Small tables with named rows and columns. After each table, cells are looked up by row and column.

neb:
         fosetok  dun  fusuk
fumob         46  229      8
veze          70  232     30
vep           57  198      8
dolopuf       35  229     15
badime        50  170    222

What is the fusuk of fumob in neb? 8
What is the fosetok of vep in neb? 57
What is the fusuk of vep in neb? 8
What is the dun of fumob in neb? 229
What is the dun of veze in neb? 232
What is the fosetok of fumob in neb? 46

desuze =
|  | med | rov | gir | zal | zav | kod | vuroni | panaka | lunore | teb |
|---|---|---|---|---|---|---|---|---|---|---|
| pak | -0.5 | 0.5 | 0.4 | 0.3 | 0.4 | 0.3 | -0.1 | 0.6 | 0.6 | -0.3 |
| kemifa | 0.8 | -0.2 | 0.0 | 0.1 | -0.1 | 0.0 | 0.4 | -0.2 | -0.2 | 0.6 |
| kot | 0.2 | 0.2 | 0.2 | 0.2 | 0.2 | 0.2 | 0.2 | 0.2 | 0.2 | 0.2 |
| rudunuf | 0.3 | 0.1 | 0.2 | 0.2 | 0.1 | 0.2 | 0.3 | 0.1 | 0.1 | 0.3 |
| pusuku | 0.8 | -0.2 | 0.0 | 0.1 | -0.2 | 0.0 | 0.4 | -0.2 | -0.2 | 0.6 |
| bonetul | 0.1 | 0.4 | 0.7 | 0.7 | -0.3 | -0.1 | -0.2 | 0.5 | 0.4 | -0.1 |
| komut | -0.5 | 0.5 | 0.4 | 0.3 | 0.4 | 0.3 | -0.1 | 0.6 | 0.6 | -0.4 |
| kuz | 0.7 | -0.1 | 0.0 | 0.1 | -0.1 | 0.0 | 0.3 | -0.2 | -0.2 | 0.5 |
| mivu | -0.4 | 0.5 | 0.4 | 0.3 | 0.4 | 0.3 | -0.1 | 0.6 | 0.5 | -0.3 |
| bop | -0.3 | 0.4 | 0.3 | 0.3 | 0.3 | 0.2 | 0.0 | 0.5 | 0.4 | -0.2 |

rudunuf, zal: 0.2
bonetul, lunore: 0.4
mivu, zal: 0.3
pusuku, gir: 0.0
kot, rov: 0.2
kuz, vuroni: 0.3
mivu, rov: 0.5
rudunuf, med: 0.3
komut, med: -0.5

tob =
         fadigo  febana   fizu   rivo    gaf
febur     50399   45188  52960  58806  53499
neves     60307   51103  55543  48603  49634
dil       50779   49617  54673  22196  74719
senole    13303   75837  25520  84235      2
kitig     55116   47657  41319  62660  43661
mak       45273   43102  51784  51344  32476
kulog     37330   58271  48039  52089  33579
pemiguf   53265   43412  78475   8167  93190
keze      15846   78361  19993  72465  34067
mizim      5873   81473  32437  81768  21774
zat       48667   52515  51912  37957  51077
dugi      50198   42230  71269  39509  66292
rimivig   52115   62217  36364  50514  53249
menim     69612    2570  90083  28737  74533

What is the febana of keze in tob? 78361
What is the gaf of febur in tob? 53499
What is the fadigo of dugi in tob? 50198
What is the gaf of keze in tob? 34067
What is the rivo of mizim in tob? 81768
What is the fizu of mak in tob? 51784
What is the gaf of zat in tob? 51077
What is the febana of neves in tob? 51103
What is the rivo of febur in tob? 58806
What is the rivo of kulog in tob? 52089
What is the fizu of kitig in tob? 41319
What is the rivo of pemiguf in tob? 8167
What is the fizu of rimivig in tob? 36364
What is the gaf of dil in tob? 74719
What is the gaf of mak in tob? 32476
What is the febana of kitig in tob? 47657
What is the febana of pemiguf in tob? 43412

ror =
         rozig  tuk
gul        -58   55
verab      -10   69
bolako     -44  -43
kimo       -55  -37
povu       -83   28
niz         20    5
tupunim     49   12
bif        -38  -80
vum         75  -69
kivuka     -83   14
nibubi      37  -41
sil         54   19
bogefo      18  -75

tuk of bif is -80
rozig of bolako is -44
tuk of niz is 5
tuk of kimo is -37
tuk of gul is 55
rozig of kimo is -55
rozig of bif is -38
tuk of sil is 19
rozig of vum is 75
rozig of verab is -10
rozig of bogefo is 18
tuk of kivuka is 14
tuk of tupunim is 12
rozig of niz is 20
Which row has the largest tuk? verab

Table zoni
|  | bof | nupeta | liravon | tovokul | vifud | zosaka | fumivit |
|---|---|---|---|---|---|---|---|
| seze | 823 | 898 | 734 | 728 | 833 | 801 | 585 |
| saper | 971 | 608 | 982 | 713 | 804 | 966 | 607 |
| vunopef | 243 | 555 | 494 | 582 | 392 | 197 | 809 |
| vufodo | 649 | 663 | 574 | 639 | 701 | 681 | 659 |
| lud | 665 | 630 | 636 | 675 | 745 | 710 | 629 |
| viro | 709 | 583 | 728 | 739 | 798 | 770 | 610 |
| lib | 242 | 622 | 456 | 574 | 383 | 230 | 810 |
| faragaf | 701 | 590 | 719 | 733 | 794 | 762 | 611 |
| dab | 584 | 769 | 403 | 575 | 548 | 582 | 774 |
| gobifet | 835 | 556 | 864 | 784 | 799 | 881 | 656 |
| luvu | 927 | 577 | 948 | 734 | 772 | 945 | 664 |
| por | 672 | 618 | 660 | 690 | 762 | 725 | 621 |
| denavid | 244 | 629 | 453 | 574 | 382 | 230 | 809 |
| beredar | 654 | 660 | 584 | 643 | 709 | 687 | 653 |

liravon of luvu = 948
zosaka of vufodo = 681
fumivit of gobifet = 656
bof of gobifet = 835
bof of luvu = 927
nupeta of saper = 608
zosaka of gobifet = 881
zosaka of dab = 582
vifud of lib = 383
liravon of beredar = 584
zosaka of vunopef = 197
fumivit of viro = 610
Which row has the largest vifud? seze

pak:
|  | lov | vez |
|---|---|---|
| vasage | 4.121 | 6.568 |
| rel | 4.767 | 2.634 |
| daf | 4.089 | 7.232 |
| ninatug | 4.662 | 1.980 |
| paz | 4.013 | 8.588 |

lov of ninatug: 4.662
vez of rel: 2.634
vez of vasage: 6.568
vez of ninatug: 1.980
lov of daf: 4.089
lov of paz: 4.013
lov of rel: 4.767
lov of vasage: 4.121
vez of paz: 8.588
vez of daf: 7.232

Table ronenov
,ridefi,gula,rig
rus,54,735,473
tum,274,510,369
famesi,429,657,324
beziv,439,549,547
kozoz,575,557,367
kikab,121,459,239
kivem,176,117,670
dip,893,352,589

rig of beziv: 547
gula of rus: 735
rig of kozoz: 367
ridefi of famesi: 429
ridefi of tum: 274
ridefi of kivem: 176
gula of tum: 510
gula of dip: 352
ridefi of dip: 893
ridefi of rus: 54
gula of famesi: 657
rig of kikab: 239

muk =
	befaz	pav	dufa	dugu	lavivad	moguv	nubir	pog	fum
tokili	161	121	141	131	170	104	127	73	251
ditu	94	130	146	169	100	121	151	99	179
sed	88	78	136	127	148	97	75	99	152
desisi	172	87	90	134	89	108	89	135	169
safo	119	77	145	166	94	115	88	94	232
dozod	96	115	65	169	163	99	135	145	140
lomo	50	119	136	158	115	202	116	70	177
fevigag	118	85	69	251	175	106	158	140	174
ferun	195	127	84	153	85	107	227	98	167

What is the befaz of ditu in muk?
94
What is the fum of ferun in muk?
167
What is the lavivad of ditu in muk?
100
What is the pav of desisi in muk?
87
What is the dugu of desisi in muk?
134
What is the moguv of ferun in muk?
107
What is the dufa of sed in muk?
136

zesemus =
	tig	luvora
vusi	203	100
mol	193	144
mida	177	58
vusob	159	248
piz	170	27

piz, luvora -> 27
vusi, tig -> 203
vusob, luvora -> 248
piz, tig -> 170
mol, tig -> 193
mida, tig -> 177
mol, luvora -> 144

kotezo:
	papasu	retivo	pil	zut	nipipal	pida	soz	lol
mavelup	2059	6054	2430	3059	6039	3580	2081	5430
sodu	2299	2094	2267	2358	2101	8129	2367	1987
kipivez	3065	1798	2460	2069	1808	2085	2739	1784
dop	3401	1814	2457	2080	1824	1934	3132	1794
zizenad	3818	1787	2430	2296	1786	7533	4028	1795

What is the nipipal of dop in kotezo? 1824
What is the zut of dop in kotezo? 2080
What is the soz of zizenad in kotezo? 4028
What is the zut of kipivez in kotezo? 2069
What is the papasu of mavelup in kotezo? 2059
What is the nipipal of mavelup in kotezo? 6039
What is the lol of zizenad in kotezo? 1795
What is the papasu of dop in kotezo? 3401
What is the pida of mavelup in kotezo? 3580
What is the pil of dop in kotezo? 2457
What is the zut of sodu in kotezo? 2358
What is the pil of kipivez in kotezo? 2460
Row with the largest papasu: zizenad

tadar =
	nabu	vozozab	vodusum
munume	110	123	142
lon	153	139	132
tatis	96	196	249
raruk	187	161	136
mip	147	136	133
didi	154	139	131
pumalo	153	139	132
rezisa	132	132	137
dilabu	188	161	136
sizepil	131	131	137
vel	132	132	137
gub	33	111	181
did	96	195	249
nugib	167	148	134

vodusum of munume: 142
vozozab of rezisa: 132
vodusum of pumalo: 132
vozozab of mip: 136
nabu of pumalo: 153
vodusum of mip: 133
nabu of vel: 132
vodusum of lon: 132
vozozab of tatis: 196
nabu of nugib: 167
vodusum of vel: 137
vodusum of sizepil: 137
vozozab of lon: 139
nabu of raruk: 187
vozozab of vel: 132
vozozab of didi: 139
nabu of rezisa: 132

nin:
        lunovu  bek  geline  zete  rugog  mam  kiveg  monudag  bik
nuzi        87  208     105   110    118  121     92       39   59
pomoku     125  202      63    93    160  110    204      124  130
tib        197  168      51   179     91  115     41      172   29
vid         92   12     103   168    102  166    148       45    2
gur        105   24     159   123    155  137    149      105  177
mot        172   82      48   102    136  238    122      102  120
kidap       95   52     113   139     69   89    121       35  168

tib, bek -> 168
mot, bek -> 82
vid, kiveg -> 148
tib, mam -> 115
gur, kiveg -> 149
kidap, mam -> 89
tib, geline -> 51
vid, mam -> 166
gur, lunovu -> 105
gur, geline -> 159
nuzi, lunovu -> 87
kidap, bek -> 52
kidap, rugog -> 69
mot, kiveg -> 122
gur, zete -> 123

zore:
,des,dogivo,vive
buf,40.15,75.55,31.37
kob,26.59,19.78,16.66
vegibul,27.76,20.99,21.16
lag,36.31,55.55,28.77
gul,35.23,49.98,29.21
vuraf,28.55,21.10,22.73
sapedif,31.48,25.07,31.14
lem,38.36,70.49,30.42
rudam,45.31,95.64,41.04
nibero,33.01,32.36,33.14
zevamaf,27.34,20.60,20.26

What is the dogivo of kob in zore?
19.78
What is the dogivo of buf in zore?
75.55
What is the dogivo of lag in zore?
55.55
What is the vive of rudam in zore?
41.04
What is the dogivo of sapedif in zore?
25.07
What is the vive of kob in zore?
16.66
What is the vive of gul in zore?
29.21
What is the des of buf in zore?
40.15

